(in the rows, 128 means zero)
A single turn carries every row of the set below to another of its rows. Some are shown first; where does it send the rows asked next?
tavim: [138 146 154 133 124 139 147  91 137 128  74 184 114 122  96 142 104 125
 125 137 129 140 129 134 134 127 135  94 135 122 154 113 119 126 139 122
 153 118 125 117 130 126 141]
Sasen: [106 148  79 137 126 133 148 124 131 131 133 164 116 145 124 116 110  91
 127 149 106 154 165 124 129 135 157 120 113 111 148 128 116 139 179 117
 121 139 130 153 142 138 106]
sono: [122 113 118 126 111  95 120 124 122 140 113  99 114  98 122 141 145  86
  96 137 125 123 115 131 155 131 134 133 115 136 143 131 104 167 155 133
 112 105 118 145 133 109 117]
tate: [115 108 131 150 114 151 131 102 145 120 101 132 113 124 100 116 155 161
 164 103 152 101 129  91 118 114 120 131 129 104 162 127 120 130 137 101
 138 106 159 131 154  97 119]
limok: [102 109 114 120 123 136 117  89 134 122 138 122 139 150 116 138 138 167
 130 144 132 123 105 122 133 128 128 120 134 105 135 138 136 133 111 134
  91 118 133 125 198 112 114]
zoni: [102 136 120 123 154 150 146  99 132 127 139 147 150 139 110 104  67 139
 156 128 139 139 148 136 146 164 119 135 128 111 141 126 161 140 120 157
 116  93 138 111 120 133 105]
sados: [ 99 149 117 185 125 141 151 103 116 135 131 125 123 104 115 114 105 142
 150 125 155 138 133  97 125 142 127 102 126 128 165 110 156 139 111 158
 123 132 139 109 151 121  88]
Zoli: [ 99 124  71 139 123 137 145 157 133 133 118 178 145 169 116 154 142 104
 132 127 127 111 142 124 148 136 149 114 120 107 140 136 124 131 116 124
  98 122 123 119 102 105 115]
Zimat: [126 135 104 172 121 153 159 102 141  78 105 106 155 108 145 131 100 123
 112 144 144 109 168 128 132 107 144 121 129 113 140 146 124 131 113 122
 109 129 136 139 108  86 118]
faf: [115  82 117 135 112 136 148 146 136 148 118  96 111 102 106 136 107  90
 116 120 132 133 148 103 121 114 149 144 121 116 166 124 120 171 125 176
 130  92 133  96 135  95 119]
kego: [127 116 128 125 109 157 142 109 143  95 140 163 120 125  57  94  98 153
 155 117 151 112 126 133 118 104 118 119 133 121 129 128 132 137 155 137
 150 120 132 148 128 129 127]
vomor: [115 114 109 127 135 141 148 142 126 130 138 115 123  95  88 126  67  92
 102 130  99 116 170 147 139 106 131 132 124 109 133 130 123 176 140 157
 137  99 109 100 144 118 130]
luveg: [119 132 138 117 130 189 160 126 125  86 149 135 165 139 126 128 119 143
 135 132 131 125 139 143 117 130 123 108 153 115 123 141 125 118 112 132
 105 125 138 120 152 136 137]
Gub: [137  99 108 142 124 120 131 112 127 104 130 128 114 125 113 126 135 125
 133 156 110 145 131 117 132 163 122 163 119 117 138 149 126 162 146 134
  98  83 143 175 152 138 106]
Pupo: [ 98 106 110 160 113 103 139 106 136 144 126 151 140 135 123 153 120 119
 130 167 145 119 153 130 140  89 183 126 126 114 144 140 122 131 151 144
  99 143 154 143 117 100 106]
zedes: [113 121 105 135 108 140 171 140 134 120  93 123  96 165  76 118  96 142
 138 152 107 144 173 144 141 118 158 121 117 110 138 153 130 153 116 145
 108 117 138 144 110 103 114]
leme: [123 107 115  65 109 140 114 146 130 130 131 130 111  92 122 121  88 143
 143 123 117  88 127 108 122 150 127 130 119 136 150 143 115 119 161 114
 143 114 154 119 136 128 115]
podo: [109 157 117 161 102 158 155 122 132 114  96 170 130 108 116 140 109 139
 116 126 142 133 134 138 157 138  93  82 113 130 110 141 144 120 126 126
 121 110 148 143 145 103 125]
Rif: [126 126 123  85 100 132 136 161 146 119 120 120 121 113 111 129 101 155
 127 123 101  66 111  92 144 122 130  99 117 125 142 125 123 138 132 126
 152 141 143 108 126 102 119]
rosiz: [126 125  92 123 114 140 134 148 134 126 121 113 127  70 112 125  90 165
 136 128 132  59 111 115 136 131 148 116 110 124 136 140 111 132 152 131
 138 129 175 118 147 111 127]
zisib: [152 112 101 126 116 132 135 110 124 116 115 161 120 135  97 133 122 118
 133 136 123 115 119 117 137 129 149 103 131 108 159 124 113 137 117 138
 126 119  46 125 115 108  92]
Tefa: [131 119 108 142 142 143 141 117 157 126 150 144 151 118  92 156  98 129
 141 132 119 109 178 134 119 130 134 153 138  93 121 116 135 146 160 160
 131  97 114 156 153 100 110]
nobim: [ 88 134 155 137 147 117 137 108 115 133 125 147 136 137 129 125 118 170
 120 139 124 124 141 126 154 130 116  99 140 120 168 127 141 164 100 131
 120 110 123  95 130 130  96]
nalat: [120 131 116  83  98 147 142 154 113 125 141  89 135  99 112 129  90 141
 129 141 132 125 128  96 140 153 114 125 112 113 135 147 105 116 128 133
 137 160 150 125 156 104 114]
Pog: [112 128  94 165 133 141 154 149 120 137 108 127 123 132  92 158 114 154
 131 139 122 115 166 148 160 121 150 124 118  98 156 144 117 143 164 118
 105  89 100 142 144 121  64]
paf: [126 124 111 122 124 126 125 127 128 121 114 108 142 106 128 132 109  75
 104 132 121 105 138 159 156 123 126 131 118 129 109 151 114 156 124 132
 100 110 138 132  92  94 146]
musi: [126 126 111 121 140 163 146  96 120 106 119 132 149 136 114 110 110 133
 156 129 161 136 109  85 129 106 140 118 136 118 166 134 104 118 142 135
 121 134 105 108 176 137 122]
saf: [129 111 131 135 122 140 128  95 155 144  90 163 128 129 123 151 119 141
 135 126 155 153 106 124 158 151 122 115 112 110 141 131 133 125 160 143
 120  76 163 136 140 100 108]
dap: [ 94 101  86 134 130 141 124 156 123 136 128 107 121 100 130 136 109 110
  86 113 119 119 158 132 141 113 109 114 117 129 157 157 124 180 128 140
 122  83 118  94 139  99 108]
refen: [128 102  93 161 128 156 128 132 147 124 108 128  96 142 102 150  98 118
 139 118 127 151 163 132 102 112 154 116 125 122 173 151 127 120 132 109
 114 115 132 117 100 126  74]
Porov: [105 115 109 116 113 167 138 114 147 106 124 155 123 125 128  89 130 182
 112 106 143 104 128 153 148 117 109  91 126  84 133 137 119 139 136 103
 132 101 130 138 138 107 103]
dumu: [143 127 106  97 144 140 125 151 137 127 140  99 157 110  97 159  98 154
 127 133 125  97  99 113 148 159 129 131 119  95 145 141  97 135 133 126
 140 133 151  97 144 119 122]
gumam: [112 107  75 127 147 121 110 118 160  99 115 170 112 128 132 134 103 145
  87 127 124 138 146 124 128  96 117 117 134 116 164 156 125 161 120 118
 130 114 106 120 135 134 105]
koga: [143 129  98 135 115 136 139 130 131 128 113 113 122  90 109 129 107  49
 121 114 130 115 110 127 140 125 143 131 117 126 135 108 109 137 143 133
 128 124  96 120 108 116 125]
Mot: [118 106 106 150 100 150 174 151 122 124 104 144 111 113 146 112 136 126
 146 127 147 136 164  88 125 112 144 121 126 101 149 146 106 155  98 163
 122 121 133 140 138  91 117]
muk: [127 116 113  98 122 128 118 136 105 128 126 114 126  87 106 145  92 154
 120 149 141 104 114 122 119 130 132 122 127 119 156 162  93 122 111 116
 138 158 150  93 139 127 130]

leme goes to muk
faf goes to sono
saf goes to nobim
Now these:
Zimat goes to Tefa
Pupo goes to Pog
musi goes to tate

A single turn carries every row of the set below to another of its rows. Some are shown first; where does it send the rows asked next?
Vebe: [144 115 147 126  95 137 107 103 136 114 103 115 145 133 108 117 152 105
 136 152 150 100 151 167 120 102 136  79 150]
kod: [103  79 104 149 108 144 131  96 134 126 134 131 139 153 105 112 152 127
 102 123 129 116 136 136 120 101 108  52 141]
Fogos: [ 97 137 115 145 128 129 164 115 153 104 111 115 137 130 138 114 139 125
 113 143 164  57 133 151 131  88 108 136 120]
vuf: [110 145 106 165 107 102 151 108 132 132  93 111 139 159 115 122 135 112
 119 109 141  76 143  92 131  90 126 113 128]
Vozup: [143 149 126 147 116 157 166 104 137 152 162 111 142  87 121 148 129 130
 135 151 178 113 132 135 146 120 128  67 137]
pibu: [158 109  82 138 129 119 160 103 132 121 128 149 138 105 134 123 131 133
 108 145 137  97 128 137 139 101 122 156 134]
sib: [112  90 116 146 114 133 142  99 143  75 116 131 143 118 107 131 135 114
 132 153 144 126 114 136 118  85 133  41 123]
zil: [126 132 111 154  97 137 153  96 131 127  91 136 165 144 117 155 131 124
 136 105 137  80 143  91 146 102 112 109 121]
les: [141 117 119 145 100 140 131  92 113  92 106 104 143 106 114 149 129 125
 147 163 164 132 125 153 140  76 166  77 136]
lav: [130 143  76 142 128 108 158  84 140 126 134 112 156 163  82 142 134 147
 135 132 148 122 142 101 125 121 153  67 149]
lusus: [ 99 145 100 128 112 148 167  90 151 135 146 104 135 122 111 114 153 141
  96 160 107 131 109 152 132 113 124 134 152]
rador: [113 108  85 153 132 135 169 111 156 116 109 116 126 148 107 151 133 132
 130 161 145 116 107 133 126 104 146  39 166]
Zarat: [107 149  81 144 118 128 145 106 143 111 132  36 139  96 134 123 131 121
 116 131 140 118 135 143 123 113 124 105 139]
kibo: [121 146 166 169 122 112 154 105 124 124 131  84 145 121 107 154 133  99
 117 151 111 116 144 107 124 112 125 104 112]
luzed: [120 115 111 131 149 120 129 110 143 129 132  77 130  86 137 114 143 112
 123 144  93 116 121 108 113 107 134  77 135]
Nipu: [110 155 124 149 113 137 172  90 128 103 132  59 152 146 107 141 141 128
 103 141 136 125 138 139 134 108 119 140 128]
Zota: [136 110  85 153 149 132 161 115 130 158 134 103 141 165 109 153 142 156
 123 152 149 118 150 162 131 106 130  74 157]
Kip: [ 74 137 132 141 129 147 135  95 139 106 154 121 144 129 111 107 148 149
 124 150 145  84 129 139 134  93 131  50 124]
gup: [101 162  99 148 105 137 154 115 149 110 101 136 154 133 118 145 136 140
 138 134 155  62 137 157 150  99 107 121 130]
Zimur: [150 111 121 125 118 135 123  62 131  83 132 125 149 119 114 134 125 127
 120 158 153  93 142 124 125 122 170 108 160]
tig: [149 141 107 160 118 117 153 133 114 172 127 135 134 112 128 124 143 124
 126 125 127 100 119 111 162  92 112 104 126]
fovo: [113 118  84 164 100 159 165  89 130 142 119  97 126 111 124 164 118 135
 131 152 174 130 123 138 134  90 164  69 151]
gug: [113 122  75 140 126 127 146  98 134 118 131 177 138 115 118 156 138 138
 125 141 140  88 138 138 131 101 123 144 136]
vam: [139 128 118 143 142 145 147 124 115 148 119 161 138 120 127 161 151 131
 140 135 126  83 126 111 156  93 112 105 132]
Ruf: [109 132  65 121 144 119 141 105 152 124 139  71 122  98 131 114 148 128
 117 147 111 124 121 132 112 113 137 105 156]
nugu: [123 132 134 139 123 112 145 100 148 149 135 128 130 107 107 128 146 113
 110 170  76 121 115 118 121 119 138 109 146]
tikon: [133 130 117 144 125 118 128 104 133 106 115  40 150  97 133 125 128 106
 128 131 115 114 140 108 122 111 132  88 127]
Med: [132 109 109 152 100 139 148  87 139 157 131 106 146 107 120 157 123 116
 129 151 183 122 175 161 102 101 138 101 126]

kod goes to Vebe
nugu goes to kibo
Now these:
Vozup goes to lav
vam goes to zil
vuf goes to Fogos
tikon goes to Zarat
rador goes to sib

A single turn carries every row of the set below to another of its rows. Some are shown first; where does it send the rows asked next?
fugo: [145 123 126 140 121 130 141  94 127 134 118 122  87 133 152 146 120 167
 126 125 137 151 154 134]
Dof: [ 99 117 113 138 131 146 154 140 135 125 104 131 130 119 122 139 159 151
 138 126 121 142 185 128]
didud: [141 131 125 123 139 134 116 125 146 111 151 128 143 124 116 118 156 105
 133 127 134 107  67 144]
supud: [120 131 136 125 149 132 148 129 139 105 142 121 163 129 136 119 160 123
 136 124 142  92  78 139]
Bap: [132 138 135 129 139 132 127 128 144 112 149 121 154 125 121 122 152 104
 131 121 140 103  68 142]
kom: [149 126 136 134 119 124 122  95 127 133 116 124  79 129 149 151 108 161
 131 123 121 148 141 127]
duvu: [125 104 123 139 121 146 128 108 138 142 104 152 108 136 129 145 134 123
 131 130  98 162 156 148]
Kefu: [103 127 124 129 133 126 141 163 121 125 102  87 124 124 119 128 140 146
 135 117 131 116 175  95]
mifi: [128 121 156 138 128 119  94 127 133 149  98 107 100 142 137 143 102 112
 121 120 106 131 124 112]
mepe: [135 127 117 141 123 132 154 110 128 130 119 112  98 125 148 140 123 169
 127 122 150 150 169 133]
daguv: [123 143 117 143 124 133 154 130 129 128 125 103 103 119 137 139 129 169
 131 118 157 147 175 123]
geru: [108 135 125 115 152 125 144 129 118 112 147 131 164 129 136 109 131 112
 117 137 149 104  83 137]
bamop: [131 152 143 132 119 123 102 125 129 127 120 105  81 109 130 154 107 158
 138 115 135 135 142 109]
Logub: [133  95 102 135 123 134 157 124 116 138 103 113 112 140 129 123 148 134
 124 132 117 141 175 129]
Tafa: [115 113 104 131 129 134 160 144 116 131 101 101 118 131 120 121 154 140
 129 126 126 132 183 113]
tipon: [146 119 115 112 144 136 135 113 134 104 145 135 144 123 120 120 170 121
 142 132 119  99  75 146]
sur: [117 120 122  98 155 124 147 117 110 104 139 139 153 125 136 112 142 130
 128 148 128  95  83 137]
gon: [106 134 157 136 131 118  96 147 132 138  96  91 109 129 131 145 107 123
 130 111 115 119 133  98]
topo: [ 98 138 145 130 133 118 116 161 124 132 100  84 116 123 123 138 123 136
 130 111 127 111 155  88]
loguf: [148  98 114 136 120 136 133 111 123 148 100 124 101 149 134 128 132 120
 119 131 106 152 156 138]
guv: [119 142 113 115 147 124 121 136 121 115 155 131 145 120 114 107 137  96
 118 140 141 117  78 141]
Bope: [138 119 122 112 146 135 141 116 133 100 143 134 151 124 126 117 172 131
 142 133 127  93  79 137]
kiz: [ 89 141 163 135 131 130  91 147 147 135 102 123 116 117 125 160 114 130
 137 110 109 130 141 110]
Refak: [133 128 106  97 147 125 123 120 111 106 147 142 137 117 111 115 146 116
 129 149 124 106  77 133]
mudok: [142 137 144 133 119 117 103 109 131 135 116 115  72 119 137 157 106 157
 132 121 128 141 135 119]
tisi: [123 155 124 138 122 126 136 142 132 125 125  98  98 111 127 146 123 166
 135 113 160 140 164 113]
tese: [108 127 126 105 158 125 148 123 113 105 140 134 162 129 143 113 137 125
 123 142 137  96  83 139]
gid: [121 134 136 127 146 133 135 131 144 107 149 117 163 129 131 122 155 112
 132 123 146  96  72 141]
tev: [120 113 145 137 122 139 103 111 147 146 103 148 104 138 131 151 119 114
 129 123  91 157 139 142]
Nabef: [111 140 122 118 151 126 133 135 123 115 152 129 157 122 127 109 131 102
 111 138 149 109  78 139]
dal: [126 122 128 116 149 132 150 122 133 101 139 128 160 125 134 120 167 132
 139 127 135  88  81 139]
ronud: [117 104 110 133 123 150 148 122 134 137 104 144 120 127 125 140 152 138
 135 131 109 154 178 142]
vemet: [ 77 148 144 136 132 134 115 155 143 128 101 116 130 112 118 156 131 145
 143 113 122 123 159 101]
kotik: [144 108 136 142 124 125 108 114 129 152 100 118  92 148 137 136 110 107
 121 129 100 147 136 128]
Damov: [123 159 136 136 119 123 112 139 134 125 124  98  91 107 125 153 115 161
 135 113 148 136 150 104]
vives: [ 82 135 130 133 132 142 139 156 134 121 103 123 134 112 118 148 150 150
 144 119 126 127 177 112]
subon: [146 126 120 120 138 136 126 120 141 109 150 134 140 122 114 122 166 109
 136 130 126 105  69 145]
dil: [107 134 161 141 128 130  88 128 145 141 100 134 107 127 127 161 108 117
 130 119  97 142 130 122]
Dovim: [126 119 113  95 153 124 136 116 107 107 139 144 141 120 123 111 151 126
 131 150 120  98  81 135]
sirof: [129 134 109 105 147 124 116 130 118 113 153 137 137 117 107 111 143 101
 123 146 129 116  75 137]

tipon goes to subon
Nabef goes to geru
mudok goes to bamop
Now these:
Dof goes to ronud
gon goes to topo

